Named turns come first, each shown by rows before and after it. Which turns, in which order, take the first row of each pair that follows to the second? Write the first one first, as in the answered first pair.
turn F:
[-31 -21   5 -12 -10 -19   3 -15  -7  -9  -3  -5 -27 -17  -3  18  20   2
   5   6  -7  -8  -5  10] => [-22 -12  10 -26 -10 -23   3 -12   6 -16   4 -14 -30 -11   0   6  16   7
   8   4  -5 -16   4  21]
[  9   3   5 -14 -16  -9 -16  -3 -13  -9   4  16 -11   2   1  -3  15  -5
  -2   9   7 -12  -6  -3] => [ 12  11  11 -21  -9  -9 -10  -1   4  -8   3   9 -17   6  -1  -8  10  -1
   0   6   3 -15  -3  -2]
[ -8 -18  -2  12  -8  15   1  15   1   7   6  -3  -5  -2   2  26  22  -4
   0  14  -6  -3 -16  -7] => [ -8 -20  -1   8 -17   7 -12  13  -4  -2   6  -8  -4  -3   6  19  22  -1
   1  15   2 -14 -14  -4]
[  2  23  11   4  23   9 -14   7  -6  -5   6  21   6  -6  -1  -2 -16   3
   0 -18  15   6  -1  -8] => [ -5  18   9   5  20   6 -15   4  -8  -5   4  22   8  -8  -2   3 -15   0
  -3 -18  13  13  -6  -6]
turn H:
[  5 -35 -21   7  13   4   1  -8  24  26 -19  -9 -11 -15   5  10 -11 -14
  -4   1 -23  33 -12  21] => [-10 -37  -7  19   3  11  -4  11   7   5  -7   1  51  -8   4  -6   0  16
 -27  11   0  19 -19   2]
[ -6 -11 -12  -2   1   1   1   5  14  -5  -3 -22  16  15  15 -18  -4   8
 -13  -7   2 -12   9  13] => [  7  16  -5   4   1   9 -11  -2  -8   1   4   7  19  12  11 -13 -20   7
  -2 -20  20  -6   9   9]
[  7   9   3  -5  17  18  17  14  19   8   6   3   8  22 -15  -1 -14   2
 -12   3  -3  -9   1 -15] => [ 12  10   6  -8  16  17  16  10  14   9   7   5   5  20 -14   3 -17   0
  -9   1  -1  -4   7 -13]
[  1   1  10   2 -15 -26  -7  -4 -14  -8 -12   0 -31   9   8   4  18 -20
   9  -2   9  -7   7  11] => [-13 -10  14   7 -19 -21  -7   8 -11 -19 -14  -9  -7  11   7  -5  25  -8
  -2  10  11  -9   5   5]
turn B:
[ -9 -41  -9 -10   4  -1  13  -3   9 -11  -6 -23 -10   9  10   5  13  -9
   5  25 -12   2  12 -24] => [-12 -37 -13   7   0   6  -7 -15 -31   2  -3   8  12  -7  17  13   9 -12
   9  17   7  22  -1 -28]
[-25  13  20  14 -41  11  -2 -17   1  -1   8  10  48  11 -10 -15  15  34
 -15  15   5 -19 -15  -7] => [  2  24   3  -2 -23   0 -18 -37  24   7  -9   5  50  15  -7 -27 -21  35
   2  -2   8  -3  -1  24]
[ -3 -27 -25   2  -7 -28  -4 -20  -1   6  -7 -10 -20 -23  -1  10  -7 -18
  -5   7   1   1 -16  -5] => [ -4 -33 -22   1  -9 -25   3 -15   6  -1  -7 -15 -21 -19  -4   7   0 -21
  -8   6  -2  -4 -12  -6]
[ -5   6  11   5  -7  13   9  10 -14  -3  14  15 -10  -5  -3  10  12 -11
  -2   8   1 -11  -3 -17] => [ 11  20   0   0   6   5  -7 -11 -11  10   2  18  -7  -7   1   4 -21 -12
   9 -11   5   7  -1   2]
Now pairs of rows:
Each pair is 2 to 4 turns apart.
[  7  30  18 -18   5   5   6  28   4  -1   4 -14 -30  29 -10   1  28 -10
 -13   9 -17 -10   3  -7] => [  6  33   3   6  14  19 -16  -1 -32  24  -3  20  -6   1  -7  19   8 -23
   2  -3   1  33 -13 -11] => F B
[  5   4  11  -6  -8 -20 -10   1 -23 -11   8  -2 -10  13   4 -13 -16  -3
   4 -20  17 -26   0  16] => [-10  -7  11   2 -15 -16 -11   5 -26 -16   6  -1   2   9   3 -15 -10   3
  -4 -12  20 -29  -1   9] => H H B
[  0 -16 -29  -1   7  -7   0  -9  30  16 -14 -14   4  12   3  -1 -20  -9
  27  -5   0  18 -12  -6] => [-14 -22 -22   7  -6  -1 -12  -3   8   6 -11  -3  37   7   4  -5 -14   8
  18  -4  18  15 -21 -18] => F H
[-14  -6  -1  -5  10  12  20  12  20  -6   0 -18  11   8   9 -21 -15  17
   5   6   2 -18  10   2] => [-24  -5  -2  16  15  30  14   7  -7   6   3   7  22  -2   4  -6 -14   5
   1   8   8   4  -9 -11] => F B
[ -3 -11   2   2 -17 -18  -6   0 -35 -30  -2  10  -9  -7   3   7  21   7
   2   7   0 -13  -9   2] => [ -3 -16  -2   1 -15 -19   0  -4 -25 -23  -9  -3 -22  -9   8  11  21   3
   5  12 -12 -14  -6   4] => H H
[ -2   4  -5   9   0   5  -6 -11 -13   5 -20  18 -16 -12   0   7   3 -16
   4  -4  -1   9 -10  -5] => [-12  -2   2  13  -8   5 -11   4 -20   2  -8  15  10  -8  -3  -1  10   2
  -7   7   7   2 -12 -13] => H H
[ -1 -12  -5  -1   7  12  11  -7  27  13   0 -12   5   6  -5  -2  -3  -1
  -6  -8 -20  17  -4   8] => [-16 -26  -4  10 -12  12   2  -4  -7  -3   4  -6  15  -7  -3   4  17   5
 -14   6 -12   6 -13  -5] => B F
[ 18  17  15  19   9  17  -2   4 -10  10   5  29  10   1  -5   7 -14   0
   8 -12   9   8 -11 -11] => [ 10   8  21  15   3  21  18  27   3  -3  14   6  -3   9 -11   2   8  -5
  -3   3  -5 -13  -7 -22] => B B
[-11  -2 -11   1  11   3  17  -4  -9  16 -13   8 -21 -24   2  27  -7 -22
   4 -11  -7  14 -11   8] => [-18   9   4   7   0  11  14   6 -25   4   1  27   0 -22  -4  24   5 -11
  -5  -5   6   6 -15  -6] => B B H H
[ -6   3  11   0  -6  13  -2  -2 -13  12  19  28  17  -3  -4  10  -2   6
  -3   9  14  14  -9 -15] => [  9  10   3 -23  -3 -10  -9 -14  13   5   5   9   6   9   2  -9 -22  16
   6  -1  13   4  15  17] => F B
[  8   2  22 -10  -3 -19  -4  -6 -15  -6  16  -5  -9  -3 -23  -5  23   0
  -1  26  -6 -43   8 -25] => [ 12   1  20 -20   4 -27  -2  -5   5  -8   6 -21  -3   1 -20 -17  13   9
   1  22  -9 -42  12 -16] => H B B H
